In the rows, 128 means zero.
Each run below is a few steps of one of 7 hidden systems, one row a step.
seq 1, kaman (8 x 22):
[[ 87 114 157 114  87 133 126 133 165 133 128 166 116  95 102  86 119 188
   94 119 182 147]
 [149 139 107 116 170 109 123  99  84 113 186 116  97 168  92 112 123 113
  158  79 105 105]
 [162 135 131 138 136 152 136 158 140 146  95  94 151 120 171 188 148  86
  141 179 107 130]
 [ 79 132 147 135  74 127 114 123 147 129 102 170 125 104 139 101 123 179
   92 133 170 143]
 [127 123 102 125 173  99 131 117  99 105 171 131 121 163  94  95 110 122
  150  69 112 120]
 [172 123 130 115 149 157 140 152 161 145 116  86 138 115 140 175 149  84
  145 165 107 130]
 [ 89 139 162 135  64 141 111 111 137 135 117 159 111 104 143 119 135 166
  100 147 160 124]
 [120 131 101 144 166  88 133 120  78 110 153 136 135 162 114 107 101 139
  145  79 126 123]]
seq 2, rut:
[[215 191 116 125 117 137 111  81  56 150  89 139  74  78 106 154 117 123
  145 198 194 136]
 [122 117  66 161 125  94 152 141 164 156  48 136 184 128 150  93  89 176
   42 176 108 148]
 [ 71  70 130 125 110 104 111 157 105  76 130 120 172 170 131 113 144  81
  140  52  58 131]
 [176 107 164  80 120 167 136 113  87 128 163 134  79  89  66 142 133  64
  180 125 151 121]
 [162 154 111 141 108 134 156  94 128 189 126 119  99 118 128 119  96 183
   67 200 133  99]
 [ 97 138 100 165 105  81  87 138  94  95  71 108 166 170 176 132 136 145
  102 111  94 138]
 [135  91 133  95 135 131 119 148 123  90 101 153 146  94  84 118 138  62
  171  96 142 168]
 [144  99 133 112 131 159 185 110 143 174 176 143 105 114  96 102  97 130
  103 156 116  97]]
seq 3, fulu:
[[ 94  81 168 153  59  80 124 183  11  99 127  87 158 185 145 141 116 167
   95  77 113 114]
 [201 184  93  99 144 106  63 101 100  98  62 123  96  84  77 137 146 112
  168 135 195 184]
 [132 120  69 143 163 159 188  91 202 179 119 170 147 105 144  97  94  96
   94 200  71 105]
 [103  47 184 141  93 116 170 205  65 122 159  92 167 167 137 148 114 133
  109  90  98 107]
 [177 164 137  85 103 115  69 105  79 104 112 115  68  95  62 127 148 138
  152 112 200 160]
 [130 167  57 158 153 137 148  58 164 163 103 179 130 116 156  97 103 119
  103 194  90 107]
 [110  63 155 160 127 116 173 209 103 128 118  95 196 161 163 157 117 124
  111 114  96 127]
 [165 119 152  68 103 127  89 134 111 102 126 106  86  93  49 125 151 122
  148  98 180 162]]
seq 4, Tizov, 8 rows:
[[156 180 193 158 101 124 111 130  12 131 167  98  78 148 153 194 136 173
  163 124 202 105]
 [179 182  33 152 156  85 113  78 105 138  42 155 133 109 114  92  88 151
   96 179 149 158]
 [ 67  70  93 114 120 121 132 140 197 108 103 137 180 147 136  82 134  88
   94 102  33 132]
 [121  85 213 104 117 165 141 188 112 108 177 108 127 117 123 178 160  88
  189  89 156 128]
 [184 167 135 125 135 139 147  94  95 171 149 138  70  95  94 123 100 175
  122 171 199 119]
 [101 149  69 164 114  91 121  89 124 135 104 123 142 175 163  94 111 162
   69 140  68 103]
 [105 102 138 129 125 117  97 177 126  82  82 115 180 132 150 159 161  75
  163  99 109 161]
 [155 110 151  85 141 160 147 130 151 137 148 159 101  72  65 111 121 111
  155 131 183 148]]
seq 5, Pivef, 8 rows:
[[163 103  87 111 142 121 128 139 111 108  63 133 164 103 108 128 125  52
  145 141  99 157]
 [116 102 163 113 122 182 177 139 194 167 161 155 126  90 126 126 121 123
  119 165 137 115]
 [117 126 161 125  86 113 115 133  77 125 174  95  96 163 118 129 130 180
  109  95 134 102]
 [163 150  88 143 118 101 101 116  75 112  57 121 142 122 133 139 128 108
  129 151 125 146]
 [108 111 111 131 141 144 158 126 192 145 113 177 151  98 130  96 107 123
  109 153 125 136]
 [109  87 165 110 117 128 143 159 119 121 184 103 122 152 104 122 127 143
  125  84 120 111]
 [175 147 130 121 105 126 103 128  80 122  99  95 112 121 126 166 145 108
  139 149 135 130]
 [114 148 105 144 123 140 138  94 158 147 105 174 129 103 145 107 112 141
  103 169 134 125]]
seq 6, Tobop, 8 rows:
[[146 142  89 131 110  79  93 105  51 102  95 118 118 149 100 106 116 142
  114 103 127 138]
 [156 101  94 123 132 135 147 144 150 139  68 126 166 101 125 127 119  88
  108 170  93 146]
 [ 93  86 159 107 108 148 155 140 173 139 169 144 123 118 105  98 122 146
  105 114 128 120]
 [145 122 136 117 111 107 115 117  51 112 151 114 101 145  90 124 121 131
  140  95 139 119]
 [169 139 103 133 112 128 124 123 117 142  67 121 136 100 131 141 125 116
  112 182 129 140]
 [ 87 108 125 127 113 126 140 129 179 135 126 149 144 128 132  90 117 154
   88 129 114 128]
 [127 102 132 115 135 110 127 141  87 104 153 116 129 148  97 117 125 115
  141  81 115 127]
 [177 132 128 113 119 143 129 129 115 140 106 115 118  96 109 152 131 101
  134 166 140 136]]
seq 7, Tizov, 8 rows:
[[150 105 160 142 108 121 156 171  67 140 116 114 142 120 125 154 106 151
  113 139 165 134]
 [152 125 104 105  88 103 107 110 102 124  97 116 109 119  86  96 119 146
   86 131 127 138]
 [109  96 113 134 111 126 133 116  85 112 121 148 148 142 130 116 121  76
  126 118  75 112]
 [136  90 159 132 120 135 159 180 106 132 111 131 157 108 123 146 114 122
  129 132 154 146]
 [145 118 132 102  97 121 120 117 115 135 133 118  97 121  80 102 120 156
   99 125 141 129]
 [122 127 112 142 110 118 129 105  77 125 129 133 129 153 141 124 121 104
  125 128  87 102]
 [130 107 136 143 121 126 141 162 112 125  87 138 164 110 140 141 119 118
  126 143 146 149]
 [130 106 130  98 111 124 121 131 138 124 133 128 113 115  82  96 128 144
  111 112 138 137]]
seq 8, Tobop (8 x 22):
[[ 84 134 130 148 123 142 155 131 228 174 151 121 136 140 170 110 120 202
   61 159 109 104]
 [ 84 115 143 117 112  96  77 139  87  66 157 103 126 178 117 125 157 116
  162  33 106 129]
 [197 142 115 126 165 150 135 126  99 128  85 151 133  74 114 165 122  56
  189 168 162 158]
 [107 143 130 147 129 155 171 111 202 188 159 140 117 124 158 112 110 187
   78 178 128  97]
 [ 83 123 143 132 101  87  85 142  87  82 152  90 130 191 137 125 149 152
  127  52 102 118]
 [176 134 113 116 155 133 111 140 113 105  70 137 141  82 108 156 141  59
  183 143 158 173]
 [116 137 121 139 150 162 178 103 196 182 160 163 117 107 141 106 104 152
  100 177 126 103]
 [ 93 118 154 137 103 101 108 147  85 108 170  84 123 189 141 134 138 161
  119  75 102 101]]
seq 9, Netip, 8 rows:
[[122  74 147  83  84 139 122 145 138 118 125 119 126 110  83 107 141 100
  115 110 102 133]
 [120 138 139 126 122 140 126  87  87 116 153 180 100 110 107 114 119 111
  163 115 156 117]
 [172 139 119 151 142 127 160 135  86 153 112 124 135 118 132 149  99 137
  123 170 150 128]
 [139 103 116 108  88 115 117 143 131 128  88 101 136 124 106 116 132 133
   84 139 106 137]
 [100 115 125 120 120 128 116 112 115 100 126 170 132 120 111 103 128  96
  151  98 122 134]
 [152 123 139 134 158 145 165 136 109 147 150 140 130 111 119 144 107 114
  153 141 153 123]
 [153 125 130 117  95 128 129 128 118 146 119 100 111 123 112 130 124 150
   90 152 125 121]
 [111 132 112 132 106 111 101 110 101 104  96 149 133 131 131 114 133 112
  126 118 118 136]]
seq 10, rut, 8 rows:
[[179 172 151 151  70 101  92 137  31 134  72  89 103 116 140 174 129 190
  105 163 203 145]
 [132 133  41 115 144  80  96 112 181 105  39 148 157 110  94  60 116 139
   88 129 118 185]
 [ 88  63 117 141 148 149 179 136 125 119 149 165 179 146 145 118 115  40
  151 113  42 101]
 [154  89 207  98  78 153 146 169  63 138 177  88  97 121 101 169 137 129
  137 120 155 108]
 [161 181  90 105 100 111  84  69 134 136 108 111  71 120  90  99 132 183
   88 152 147 127]
 [113 146  70 180 149 110 130 106 115 118  71 164 177 139 182 128 113  92
  130 153  88 128]
 [118  58 173 115 111 136 156 205 113 113 115 126 174 110 115 141 125 103
  137 104 139 154]
 [137 116 134  79 110 133 121 100 145 135 183 112  74 128  66  88 130 145
  110 107 118 112]]
seq 11, Pivef:
[[123 149 154 141 177 141 135 131 127 121 182 134 117 137 142 155 134 125
  188 101 160 119]
 [154 179 113 140 163 118 104 119 150 133 133  87 111 152 147 152 149 155
  141 134 137 125]
 [ 95 160 103 141 141 126  95  99 161 109 121 145 131 145 162 124 148 115
  146 120 105 125]
 [112 131 135 141 175 131 137 140 134 111 150 148 145 134 136 136 127 112
  176  97 145 135]
 [155 153 129 120 165 132 119 135 160 133 147  93 112 138 123 151 144 136
  147 127 143 129]
 [114 162 115 133 127 132  99  96 146 123 135 125 111 146 154 132 150 121
  138 131 105 112]
 [106 140 128 156 153 123 127 129 116 113 130 154 144 135 155 138 125 121
  158 112 142 133]
 [145 141 123 124 167 124 128 143 158 127 133 109 130 128 117 133 133 139
  143 118 148 146]]
seq 12, Netip, 8 rows:
[[158 130 184 101  71 158  93 162 112 117  87 102 114  80 131 190 174 105
  155 153 178 157]
 [110 156  86 129 130 126 127  73 178 144 106 200 113  91 104  61 100 169
   92 157 156 141]
 [131  95 100 162 164  95 171 145  51 123 147 115 170 181 137 124  91 105
  125 101  69 101]
 [155  96 182  85  87 158 110 178 136 116 108  81 123  94 112 177 172  93
  150 135 149 154]
 [106 159 111 113 114 142 116  59 167 139 135 194  83  94 101  74 118 154
  112 143 161 126]
 [137 125 100 180 166  95 167 132  45 131 136 129 160 172 154 136  85 123
  131 120 101 105]
 [161  94 157  94  99 140 115 190 143 122  89  69 145 102 111 168 163 108
  126 140 138 158]
 [ 94 141 115 100 104 140 102  67 174 124 141 184  89 102  96  69 133 133
  117 123 132 127]]
seq 13, fulu (8 x 22):
[[ 89  62 200  95 107 179 154 176 171 117 162 148 145  98 120 140 150  79
  158 103 131 133]
 [108 149 158 116 128 125 124  90 106 126 204 157  68 132  92  96 116 177
  142  85 183 110]
 [129 201  94 167 145 107  95  92 133 138 126  98 112 172 184 145 142 166
  119 148 110 104]
 [103 116 135 136 114 136 112 169 175 109  70 119 178 113 173 157 160 102
  133 137 119 159]
 [109  92 142  99 154 140 136 141 159 110 157 165 127 104  80  95 122 111
  158  85 153 150]
 [141 153 131 133 155 138 138  97 120 150 199 113  87 156 126 129 126 145
  140 122 117  86]
 [110 150 148 150  84 130 103 135 127 132 104 106 129 141 181 161 153 155
  111 152 129 121]
 [100 122 118 127 130 112 104 139 152  96  87 157 155 112 122 105 134 124
  137 104 149 168]]
seq 14, kaman (8 x 22):
[[161 166 109 126 175  96  87 131 115 105 150  53 109 184 127 160 158 127
  167  87 108 126]
 [108 144 141 140 117 160 103 134 179 116  79 149 151  99 186 169 171  83
  161 161 130 146]
 [ 64 129 146 147 133 131 151 125 160 138 169 179 128 131 139  90 102 192
  113 103 167 123]
 [160 138 117 115 181 103 117 146 128 116 173  62 111 169 101 138 139 140
  151  80 118 127]
 [134 152 145 122 111 161  95 125 160 119 101 122 125 105 166 176 176  85
  162 160 123 133]
 [ 66 139 150 165 116 130 142 117 133 137 146 189 135 128 164 111 107 172
  119 126 159 118]
 [145 130 106 125 184  92 130 151 136 118 155  85 134 167 100 122 121 153
  132  84 127 138]
 [144 138 137  97 119 157  97 126 170 118 110 107 114 109 134 159 177  82
  153 148 116 138]]

Which system made each run below?
seq 15, 2 rows:
[[109  64 128 101 111 163 136 147 154 104 117 117 166 133 142 143 165   4
  152 123  20 115]
 [123 100 210 120 117 165 170 150  74 133 180 185 105  82 103 142 108 127
  175 113 219 128]]

fulu
seq 16, 2 rows:
[[ 78  88 200 161 122 160 193 177 123 160 222 112 142 172 177 159 118 151
  121 113 106  69]
 [154 169 165 108 117 101  52 153  93  90 121  73  92 130 104 164 169 168
  163  82 213 167]]

Tobop
seq 17 (2 x 22):
[[190 166 128 142 208 151 130 144 130 129 140  85 133 137 163 209 158  61
  212 148 125 126]
 [119 166 129 129 125 166 131 106 238 171 105 167 110  72 145 116 131 173
  102 194 182 143]]

Tizov
seq 18:
[[139 119 165 141 119 124 142 180 106 134 117 114 146 113 133 154 120 164
  123 133 185 151]
 [138 161  91 106 139 111  95  92 168 125 123 122 101 129  99  95 134 157
  113 127 135 139]]

Tobop
seq 19:
[[133 120 179 126  32 147 127 124  56 149 139 109  93 126 139 156 136 146
   95 158 124  91]
 [121 142 109 160 102  89 114 110  37 106  82 172 141 126 127 110  98 145
  121 120 160 145]]

Tizov
seq 20 (2 x 22):
[[129  87 146  85 106 160 132 137 158 123 139 119 122 109 103 127 152  76
  132 126  94 123]
 [106 127 157 140 109 141 147 103  82 132 166 177 107 121 125 114 110 132
  142 122 152 107]]

fulu
seq 21, 2 rows:
[[109 156 130 147 115 111 113 116 126 134 156 104 105 169 145 121 129 192
  100 116 126 102]
 [126 130 118 130 148 104  96 150 111  91 105 105 152 147 137 147 150 103
  162  94 123 151]]

kaman
seq 22, 2 rows:
[[ 60  69 166 136 102 112 139 185 120 102 136 135 174 149 141 119 126 147
  115  74 124 135]
 [190 121 145  91 132 123 118 147  76 119 141  84  97 118  68 149 135 112
  157 110 161 144]]

Tizov
seq 23, 2 rows:
[[151 109 161 120 151 156 160 154 127 146 175  99 122 133 126 161 133 107
  153 126 123 110]
 [131 161 156 124  97 141 101 111 131 133 132 121  89 117 137 145 150 155
  131 143 169 123]]

Tobop
seq 24, 2 rows:
[[ 63 154 172 141 142 177 129 134 248 136 133 193 136  81 176 133 150 154
  156 144 196 150]
 [ 52 117 129 130 169 106 124 139 194 109 202 123 136 190 132  85 132 182
  125  42 105 117]]

fulu
seq 25, 2 rows:
[[108 102 150 122  76  98 101 158  72  93 110 108 140 145 113 122 135 148
  112  87 134 143]
 [167 169  91 120 166 124 102  90 117 116 108 148 106 107 101 124 128 100
  163 136 152 148]]

fulu
seq 26 (2 x 22):
[[103 102  90 163 138  99 181 136 142 153  84 186 178 105 120  64  57 192
   57 149 155 152]
 [129  42 133  75 112 108 140 187 144 111 135  74 155 148  63  93 127 123
   87  76  77 142]]

Pivef
seq 27, 2 rows:
[[ 78 106 173 125  89 151 132 138 148 118 113 194 139  80 131 113 126 138
  129 125 179 146]
 [164 113 119 112 154 103 149 131  86 133 169 107 101 139  62 100  96 158
  121  95 147 124]]

Pivef
